One turn moves every row onto another: examples first, then more rows asked
q137: [ 37   2 -18 -22  -7 -29  -8  20 -53 -59   2   0  -1  10]
q770: [ 38  -2  -4 -13  19  12 -14 -20  -3 -11  11  10 -19   5]
q884: [ 41  15  -1 -11  -7  -7 -14   1 -40 -56  -2  -2 -33  11]
q34: [ 32   8   7 -42 -13   5 -12  18  -9 -12  37   4  13   4]
q982: [ 24 -12 -10  26  13 -36   5   8 -57 -25  -2  36  -2  -9]
q90: [  6  41  -3   3 -24 -38 -22 -25 -55 -13  -7  17  44 -19]
q125: [  9  37 -12  14 -21 -36 -23 -20 -53  -9  18  41  46  -2]
q735: [ -8  41 -27   8   6 -22  -5 -17 -18  -5  -8 -11  11  21]
q993: [ 43  -4  -4   5 -58 -27  12 -19 -61 -20  12  14   7  -3]
q674: [ 11  44 -33  -1  14 -16 -28  12 -27  -7  23 -14  -3 -12]
q594: [ 24  10 -23  19  12 -24 -20  25 -35 -21  29  20 -16 -32]
q348: [ 17  20   1  18 -42 -26  -7 -14 -46 -56 -17   2   6 -15]
q250: [ 20  23 -21  23 -50 -42   0  10 -28 -35   0  27  22   2]
q633: [ 27  37  -9  11 -10 -30   0 -19 -49  25  12  24  40   4]
q350: [  3  14   1  -5  -1 -22 -45 -19  -9  13  11  22  34 -23]
q974: [ 38   7  -2 -25 -10   8   2   1 -36 -49  15  24 -25 -20]
q70: [ 18   1   3 -14  16  -3  12 -13 -11 -31  32   1 -24  -5]
q996: [ 41 -13   8  -4  -4   1 -23   2 -37 -49 -13 -12 -11  -7]
q480: [  3  27   8  18 -49 -22 -11 -20 -37  -7   1  38  33  19]
q910: [ 19   5 -18  -1   8 -12 -35 -29 -11  20  22  36  27   3]
q456: [ 17  39  -6  15 -41 -35 -15   0 -56 -58   5  20   4   5]
q800: [ 26  -6  16  -9  23  14 -18  -9  -6  -9  12   8   6 -19]
q117: [ 22  -2 -19 -25  -7   8 -40 -20  -8  -8  33   5 -16  -9]
q646: [ 10  25  -6 -11  -7   3 -28 -38 -37  20  24  11  32  14]
q540: [ 34  10   3 -10 -39 -30 -18  10 -62 -45 -15  36   5   8]
q484: [  3  20   6 -45 -20 -28 -12 -21  -7   7  26  15  18   7]
q463: [ 54 -11  -1  -6 -40   3  -5  20 -37 -30  29   3   2   0]
q886: [ 14  13  -3 -22 -45 -49  -3 -43 -45   5   9  19  17   4]
q201: [  1  -2 -17  21   4 -41  -1 -15 -37 -15 -27  15  11  28]
q191: [ 18  -3 -10  -5   3 -30 -39 -24 -11  26  27   3  -5   6]

q34 turns into q993
q633 turns into q70
And these:
q646 turns into q974
q125 turns into q770
q735 turns into q594
q996 turns into q90

